In the rows, 128 means zero.
The same turns and mirrors carry the whole set onto itself, and each row onto the other rows of its family. Which rows share a family with each named row? Give them in list order.
These 32 rows form 4 families of 8 rows each.
poni: [132 128 143 156 113 115 119 154 164 133 106 115 167 155 144 139 106 114
 116 120 137 111 117 108  91]
Sigiz: [126  97 111 124 139 136 126 144 137 100 132 107 126 129 142 137 115 157
 134 165 151 128  90 118 161]
guno: [122 107  85 111 117 143 107 145 146 114 118 122 126 145 129 124 107 168
 136 144 154 105 100  83 146]
buran: [160 118 126 159 105 116 127 141 167 128 119 136 155 133 156 113 112 116
 133 114 133 132 122 121  85]
Gavo: [146 132 170 151 101 134 125 159 144 124 115 124 165 138 149 130 115 109
 121 124 136 117 117 112 103]
Ber: [132 100 163 147 132 152 128 155 143 114 103 118 157 124 171 125 120 109
 136 132 135 126 129 112 111]
buvez: [152 120  80 113 109 125 104 140 141 127 144 121 124 130 137 115 118 159
 148 146 147 112  97 109 151]
duv: [151 131 103 105 108 124 110 137 143 147 149 124 132 124 130 117 114 158
 141 149 141 117 101 116 157]
mosuz: [135 113  93 116 105 131 104 146 125 109 121 127 116 132 123 116 110 150
 155 122 151  99 104  96 157]
puga: [124 136 103 115 105 130 110 141 144 135 126 118 138 150 118 131  94 175
 140 139 150 109 106  91 151]
fediv: [144 132 143 154  97 123 136 154 147 118 121 119 164 140 145 144 107 118
 106 111 143 120  99 123  92]
zoret: [126 121 152 143 132 142 142 150 144 118 112 104 170 123 170 138 114 114
 119 127 139 126 110 129 104]
Kife: [120  87 126 143 135 139 130 145 167 124  88 128 149 136 159 131 111 116
 124 110 139 120 128  99  93]
dure: [153 106 117 149 118 135 129 140 165 126 112 133 153 123 171 111 117 120
 142 109 137 131 129 116  86]
Gam: [123 125 130 118 124 126 112 142 152 138 129 117 138 147 119 136 100 167
 131 165 144 122 105  99 164]
Pef: [116 110 150 141 138 134 125 150 163 135  99 117 164 139 157 130 114 106
 113 131 134 119 120 110  99]
Nezas: [154 100  89 114 121 135 112 141 150 122 143 122 120 126 146 123 122 157
 144 160 145 122  99 107 155]
boped: [135 104 119 158 110 124 123 149 168 124  96 126 149 154 146 141 103 122
 128 101 143 114 123  96  86]
ranof: [137 127 134 122 112 132 133 141 135 129 142 111 136 131 128 155 102 168
 127 151 146 132  96 120 166]
gove: [134  90 111 119 131 144 109 151 130 102 123 112 117 130 143 126 122 147
 152 156 148 109 104 101 168]
zor: [123 109  80 115 122 135 120 141 127  95 124 121 121 128 132 119 111 156
 136 131 156 109  87 112 147]
sar: [150 119 137 161  90 121 122 150 145 108 105 141 147 142 137 119 107 114
 136  96 139 113 120 105  96]
vit: [135  89 131 156 123 138 126 147 148  99  92 136 140 131 158 113 113 114
 150 104 139 121 130 104 101]
zokip: [152 110 112 108 121 133 118 137 150 141 149 125 127 119 138 128 119 158
 137 165 139 129 103 114 164]
kelav: [150 106 132 140 122 143 129 146 161 127 116 126 161 119 176 112 125 106
 126 129 134 129 120 118  87]
Mosat: [131 137 101 110  96 131 127 137 127 127 134 125 134 128 117 135 100 168
 130 117 154 111  92 112 151]
pes: [140 104 115 159 103 119 139 141 152 103 105 140 141 137 141 131 104 122
 125  90 146 125 110 118  92]
Mubu: [118  97 112 113 136 140 110 145 151 115 123 122 127 142 131 131 114 160
 126 172 146 118  99  91 159]
bavu: [142 113 147 118 117 136 116 153 133 127 138 112 129 130 132 144 117 149
 139 166 141 119 106 107 175]
difek: [144 134 128 116  91 126 111 148 127 134 135 125 129 134 113 134 105 156
 142 131 145 107 107 102 166]
tedok: [159 121 139 150 112 123 127 147 164 130 124 130 162 129 161 116 123 104
 117 132 131 128 114 125  88]
Lur: [121  93 125 150 141 138 144 138 150 105  98 126 147 121 165 123 109 118
 136 105 141 133 119 125 102]

The rest of the family of sar: Gavo, Ber, mosuz, gove, vit, bavu, difek
The rest of the family of Gam: poni, guno, puga, Kife, Pef, boped, Mubu
The rest of the family of fediv: Sigiz, zoret, ranof, zor, Mosat, pes, Lur

